In the data rows, the value 128 means zero.
Here are some numbered points:
(098, 115, 173, 153, 109, 157, 142, 094, 142, 127, 158, 118, 097, 118, 155, 120, 099, 059, 095, 140, 212, 157, 166, 123) 0
(102, 124, 127, 104, 117, 145, 149, 115, 194, 139, 121, 107, 118, 110, 148, 154, 167, 074, 073, 086, 119, 154, 150, 074) 1
(098, 063, 167, 145, 145, 144, 084, 105, 058, 088, 119, 091, 132, 147, 118, 133, 165, 176, 113, 107, 140, 102, 124, 138) 2
(041, 104, 213, 210, 196, 103, 081, 129, 085, 175, 084, 096, 119, 074, 129, 124, 152, 112, 104, 171, 188, 128, 165, 126) 3
(144, 158, 144, 105, 147, 202, 100, 102, 163, 098, 192, 133, 094, 127, 053, 163, 142, 127, 077, 131, 128, 203, 131, 074) 4
(154, 118, 163, 123, 154, 215, 125, 230, 161, 138, 132, 109, 075, 145, 204, 124, 094, 090, 100, 078, 112, 146, 104, 084) 5
(136, 114, 124, 145, 000, 134, 158, 095, 167, 121, 181, 149, 141, 108, 112, 132, 080, 197, 154, 095, 170, 120, 140, 089) 6
(178, 124, 087, 127, 143, 104, 097, 184, 089, 138, 123, 084, 148, 112, 141, 121, 137, 184, 189, 143, 056, 107, 085, 197) 7
(167, 151, 158, 154, 086, 108, 166, 163, 125, 100, 161, 154, 082, 169, 174, 099, 106, 040, 100, 138, 134, 120, 106, 178) 8
(129, 057, 089, 178, 190, 137, 124, 130, 045, 100, 141, 072, 159, 117, 095, 108, 180, 144, 098, 185, 153, 132, 061, 182) 9
(162, 156, 164, 105, 110, 136, 088, 116, 114, 146, 161, 136, 105, 159, 126, 135, 114, 167, 121, 160, 094, 085, 118, 181) 10
(139, 158, 121, 111, 123, 122, 142, 065, 119, 119, 094, 148, 118, 144, 043, 148, 163, 145, 130, 158, 166, 192, 192, 099) 11
(119, 106, 184, 156, 083, 125, 042, 191, 116, 168, 104, 105, 117, 119, 139, 098, 105, 136, 222, 115, 172, 135, 089, 096) 12
(137, 103, 088, 098, 130, 188, 120, 084, 156, 133, 136, 130, 145, 129, 126, 116, 142, 057, 127, 124, 087, 176, 070, 062) 13
(130, 124, 114, 135, 191, 141, 165, 119, 116, 153, 095, 157, 145, 150, 140, 113, 100, 129, 087, 184, 135, 085, 143, 128) 14
(068, 019, 078, 133, 220, 129, 173, 102, 066, 106, 017, 092, 185, 147, 116, 104, 114, 192, 148, 128, 214, 070, 169, 113) 15
(194, 092, 157, 156, 127, 153, 182, 117, 171, 221, 078, 100, 107, 144, 157, 123, 114, 088, 080, 168, 143, 116, 081, 073) 16
(156, 078, 153, 181, 079, 205, 139, 187, 132, 165, 089, 116, 091, 078, 255, 081, 130, 045, 109, 109, 114, 177, 050, 087) 17
(100, 112, 109, 136, 119, 102, 150, 054, 043, 085, 102, 200, 193, 166, 159, 096, 102, 088, 157, 131, 149, 105, 125, 164) 18
(076, 062, 166, 128, 182, 168, 072, 088, 067, 100, 109, 084, 130, 136, 111, 140, 165, 163, 082, 127, 165, 104, 122, 123) 19
(104, 138, 109, 113, 194, 119, 154, 083, 132, 154, 181, 153, 173, 071, 254, 153, 127, 131, 051, 090, 096, 106, 061, 220) 20
(137, 116, 133, 144, 000, 142, 123, 134, 141, 150, 144, 167, 147, 151, 143, 086, 148, 086, 129, 119, 130, 150, 080, 087) 21
(112, 145, 058, 050, 096, 119, 113, 120, 135, 044, 066, 175, 144, 160, 111, 111, 121, 108, 136, 143, 165, 089, 151, 097) 22
(162, 134, 063, 105, 164, 084, 120, 122, 067, 164, 063, 118, 154, 159, 126, 086, 117, 104, 207, 219, 045, 080, 116, 185) 23
(150, 109, 091, 113, 122, 083, 108, 065, 049, 047, 101, 074, 115, 110, 029, 131, 133, 178, 236, 206, 149, 166, 190, 192) 24
(134, 093, 099, 134, 049, 122, 171, 134, 172, 089, 075, 059, 073, 088, 126, 159, 197, 168, 106, 138, 122, 140, 222, 090) 25
(173, 184, 196, 097, 095, 125, 070, 114, 125, 144, 159, 151, 094, 158, 128, 153, 126, 173, 114, 159, 095, 090, 118, 180) 26
(154, 171, 191, 159, 102, 102, 114, 153, 182, 124, 187, 119, 055, 104, 120, 141, 121, 081, 066, 183, 172, 124, 113, 171) 27
(069, 107, 170, 140, 103, 130, 109, 119, 117, 079, 111, 107, 052, 071, 202, 135, 124, 088, 178, 104, 071, 155, 206, 075) 28
(124, 168, 109, 103, 129, 110, 120, 131, 194, 137, 145, 144, 139, 110, 104, 122, 056, 074, 184, 144, 171, 148, 113, 085) 29
(098, 146, 162, 141, 136, 117, 124, 133, 104, 049, 147, 203, 103, 182, 137, 107, 108, 122, 057, 154, 171, 046, 134, 143) 30
(117, 146, 119, 102, 137, 118, 117, 137, 185, 154, 135, 118, 124, 122, 101, 124, 049, 072, 202, 136, 158, 141, 129, 078) 31
(195, 203, 100, 103, 109, 129, 132, 174, 159, 104, 139, 189, 106, 174, 072, 103, 095, 063, 180, 142, 079, 163, 133, 079) 32
(149, 136, 099, 144, 177, 133, 200, 115, 140, 093, 170, 119, 102, 117, 086, 130, 121, 057, 151, 114, 095, 217, 168, 087) 33
(048, 174, 115, 103, 166, 182, 092, 184, 135, 114, 074, 098, 116, 127, 104, 124, 132, 137, 131, 152, 180, 128, 246, 108) 34
(190, 133, 180, 185, 070, 084, 109, 126, 077, 171, 116, 164, 109, 219, 096, 086, 115, 154, 191, 195, 025, 083, 137, 133) 35
(193, 200, 112, 117, 116, 119, 142, 181, 157, 106, 149, 188, 111, 162, 092, 108, 093, 075, 196, 114, 058, 174, 142, 058) 36
(085, 121, 111, 168, 063, 158, 142, 198, 110, 134, 122, 205, 196, 180, 195, 045, 150, 000, 101, 098, 207, 146, 064, 084) 37
(130, 129, 154, 094, 095, 129, 024, 197, 139, 138, 136, 055, 102, 135, 149, 125, 103, 173, 190, 128, 099, 065, 120, 175) 38
(086, 125, 069, 111, 157, 134, 196, 045, 083, 044, 177, 197, 175, 137, 155, 127, 137, 146, 083, 075, 091, 140, 145, 149) 39
(088, 109, 087, 102, 125, 152, 168, 107, 145, 066, 101, 121, 131, 114, 148, 133, 123, 137, 113, 113, 152, 120, 212, 085) 40
(109, 132, 163, 115, 147, 050, 115, 148, 162, 109, 156, 167, 141, 175, 037, 146, 095, 152, 162, 084, 190, 105, 089, 089) 41
(134, 117, 138, 125, 157, 160, 161, 122, 083, 074, 094, 135, 107, 166, 148, 110, 060, 134, 189, 103, 133, 161, 214, 122) 42
(076, 127, 121, 131, 180, 116, 134, 156, 106, 150, 075, 126, 158, 155, 136, 096, 070, 074, 179, 182, 175, 093, 194, 152) 43
(139, 102, 134, 109, 079, 148, 122, 100, 104, 145, 065, 161, 113, 146, 243, 108, 167, 086, 061, 159, 095, 077, 084, 143) 44
(163, 141, 094, 153, 159, 149, 183, 120, 141, 090, 175, 094, 088, 099, 090, 133, 108, 073, 166, 147, 096, 232, 145, 101) 45
(112, 129, 128, 103, 105, 162, 156, 081, 206, 140, 116, 103, 106, 115, 142, 166, 177, 066, 066, 082, 079, 157, 160, 073) 46
(128, 137, 164, 173, 099, 166, 153, 202, 157, 148, 160, 145, 136, 217, 059, 099, 087, 103, 169, 076, 184, 174, 159, 076) 47
(158, 154, 101, 153, 108, 181, 162, 134, 141, 121, 148, 147, 123, 086, 187, 109, 132, 102, 077, 125, 140, 189, 116, 139) 48
(136, 105, 073, 138, 122, 113, 216, 143, 182, 166, 106, 096, 164, 083, 153, 131, 099, 124, 159, 073, 146, 164, 133, 104) 49
Which point above is nearest to each new point? Its number follows each.
(073, 141, 122, 110, 164, 098, 068, 120, 090, 058, 160, 112, 134, 074, 140, 144, 149, 157, 189, 085, 119, 154, 142, 180) 2
(172, 155, 122, 122, 044, 101, 110, 155, 155, 122, 144, 112, 085, 136, 177, 105, 070, 039, 148, 219, 120, 074, 113, 185) 8
(090, 101, 138, 091, 227, 131, 127, 170, 148, 056, 139, 071, 077, 066, 189, 180, 192, 094, 061, 049, 137, 141, 093, 165) 1
(131, 103, 149, 140, 086, 138, 114, 110, 096, 137, 079, 167, 116, 153, 248, 106, 162, 071, 047, 158, 095, 076, 083, 144) 44
(157, 163, 151, 101, 132, 199, 109, 099, 183, 103, 185, 136, 091, 138, 043, 178, 138, 159, 071, 126, 139, 186, 136, 064) 4
(131, 103, 177, 162, 090, 104, 067, 177, 123, 184, 095, 105, 133, 122, 133, 106, 113, 138, 223, 116, 143, 123, 088, 100) 12
(104, 093, 145, 111, 237, 119, 134, 185, 155, 058, 151, 074, 077, 080, 162, 171, 186, 085, 052, 052, 136, 144, 091, 161) 1
(179, 164, 130, 123, 060, 099, 109, 148, 162, 162, 143, 102, 078, 133, 197, 106, 064, 030, 141, 223, 096, 081, 101, 187) 8
(106, 176, 133, 088, 136, 117, 121, 164, 186, 119, 147, 162, 134, 142, 067, 150, 127, 148, 090, 090, 215, 124, 133, 118) 41
(113, 175, 129, 156, 089, 100, 095, 100, 097, 199, 075, 141, 157, 090, 082, 118, 145, 169, 173, 196, 191, 157, 170, 149) 11
(033, 103, 161, 046, 176, 173, 019, 012, 134, 093, 152, 092, 132, 082, 095, 174, 168, 106, 092, 137, 172, 131, 110, 089) 19
(099, 127, 120, 113, 207, 127, 138, 070, 120, 140, 192, 143, 170, 054, 230, 163, 154, 159, 041, 064, 048, 089, 060, 212) 20
(107, 154, 105, 112, 208, 149, 128, 096, 111, 178, 106, 137, 185, 098, 120, 150, 162, 204, 088, 125, 102, 115, 130, 152) 14
(023, 087, 113, 122, 237, 174, 123, 120, 171, 190, 097, 091, 180, 066, 129, 152, 118, 112, 105, 078, 175, 115, 128, 043) 1
(094, 101, 078, 125, 130, 147, 170, 121, 139, 085, 103, 114, 136, 112, 114, 125, 121, 120, 141, 121, 141, 127, 194, 086) 40
(106, 150, 162, 136, 131, 123, 120, 148, 110, 046, 126, 194, 084, 181, 128, 121, 121, 125, 052, 157, 176, 047, 155, 137) 30
(115, 116, 173, 116, 101, 124, 034, 203, 121, 146, 121, 058, 100, 132, 121, 133, 110, 190, 185, 149, 103, 062, 136, 161) 38
(092, 127, 174, 124, 173, 040, 141, 147, 171, 098, 152, 155, 150, 161, 026, 159, 103, 189, 134, 071, 169, 085, 117, 091) 41
(180, 139, 115, 186, 062, 101, 138, 193, 152, 238, 181, 070, 161, 082, 088, 119, 112, 221, 210, 124, 070, 154, 094, 123) 7
(108, 103, 077, 130, 155, 139, 225, 038, 092, 051, 155, 189, 155, 140, 155, 145, 163, 142, 070, 075, 042, 153, 163, 103) 39
(133, 124, 061, 060, 098, 122, 100, 085, 101, 085, 053, 178, 150, 170, 115, 114, 143, 103, 156, 156, 148, 105, 097, 101) 22
(133, 092, 140, 178, 112, 130, 108, 230, 040, 125, 136, 122, 140, 145, 228, 083, 125, 205, 167, 080, 044, 078, 097, 219) 7
(111, 172, 099, 092, 176, 169, 129, 109, 187, 087, 172, 152, 119, 135, 021, 165, 201, 086, 022, 148, 163, 190, 130, 075) 4
(106, 104, 171, 128, 168, 145, 057, 166, 117, 155, 160, 097, 142, 121, 065, 134, 122, 137, 181, 094, 150, 168, 074, 105) 12
(115, 198, 087, 118, 087, 101, 144, 034, 116, 098, 144, 216, 171, 108, 052, 138, 173, 156, 136, 128, 146, 202, 162, 109) 11
(095, 132, 106, 094, 198, 121, 149, 084, 135, 165, 157, 155, 184, 079, 237, 152, 135, 147, 022, 072, 077, 062, 054, 200) 20
(142, 112, 089, 072, 159, 148, 176, 111, 165, 125, 137, 118, 187, 103, 136, 139, 095, 130, 196, 000, 141, 226, 111, 081) 49
(129, 160, 104, 153, 091, 099, 119, 106, 098, 168, 060, 126, 158, 090, 090, 124, 165, 183, 162, 198, 194, 159, 192, 163) 11
(032, 083, 200, 209, 196, 117, 115, 129, 102, 191, 087, 098, 128, 089, 133, 124, 131, 098, 115, 161, 205, 140, 174, 111) 3
(144, 115, 103, 161, 188, 141, 127, 117, 108, 101, 161, 114, 116, 102, 039, 127, 118, 116, 149, 190, 156, 173, 100, 103) 45
(150, 151, 173, 196, 144, 152, 147, 154, 090, 126, 112, 159, 061, 127, 165, 108, 150, 113, 092, 168, 081, 178, 193, 134) 48
(189, 123, 090, 136, 139, 138, 171, 112, 128, 162, 136, 151, 172, 122, 167, 102, 111, 084, 112, 122, 121, 155, 029, 167) 48
(151, 100, 076, 093, 116, 179, 135, 079, 139, 146, 114, 107, 153, 118, 133, 128, 149, 071, 131, 138, 085, 160, 071, 073) 13
(090, 136, 106, 098, 202, 135, 141, 084, 125, 146, 168, 160, 175, 052, 255, 145, 145, 144, 030, 083, 075, 087, 068, 225) 20
(116, 111, 176, 139, 159, 158, 067, 139, 106, 153, 157, 092, 121, 119, 076, 136, 120, 130, 189, 104, 134, 187, 100, 097) 12
(087, 175, 140, 086, 127, 107, 098, 118, 110, 132, 111, 135, 154, 112, 160, 138, 130, 153, 166, 100, 114, 130, 179, 178) 10
(178, 129, 110, 147, 117, 107, 098, 184, 098, 157, 121, 088, 118, 123, 110, 117, 123, 184, 205, 144, 078, 114, 115, 183) 7
(176, 134, 186, 185, 062, 077, 104, 133, 074, 183, 128, 137, 107, 201, 089, 108, 126, 147, 172, 192, 042, 079, 125, 127) 35
(135, 057, 083, 093, 100, 178, 087, 094, 138, 128, 101, 108, 139, 079, 179, 120, 122, 116, 164, 115, 113, 139, 038, 064) 13
(072, 135, 114, 061, 114, 136, 076, 099, 157, 148, 088, 140, 166, 095, 145, 152, 161, 125, 085, 106, 191, 108, 101, 121) 1
(153, 052, 072, 159, 195, 147, 130, 114, 050, 089, 131, 068, 161, 122, 104, 113, 169, 150, 110, 169, 118, 130, 060, 187) 9
(112, 102, 113, 155, 183, 137, 169, 144, 109, 124, 099, 131, 135, 157, 144, 106, 104, 086, 093, 187, 161, 092, 170, 149) 14
(139, 068, 076, 170, 182, 132, 124, 116, 055, 089, 137, 093, 166, 106, 072, 108, 179, 161, 122, 178, 158, 127, 057, 195) 9
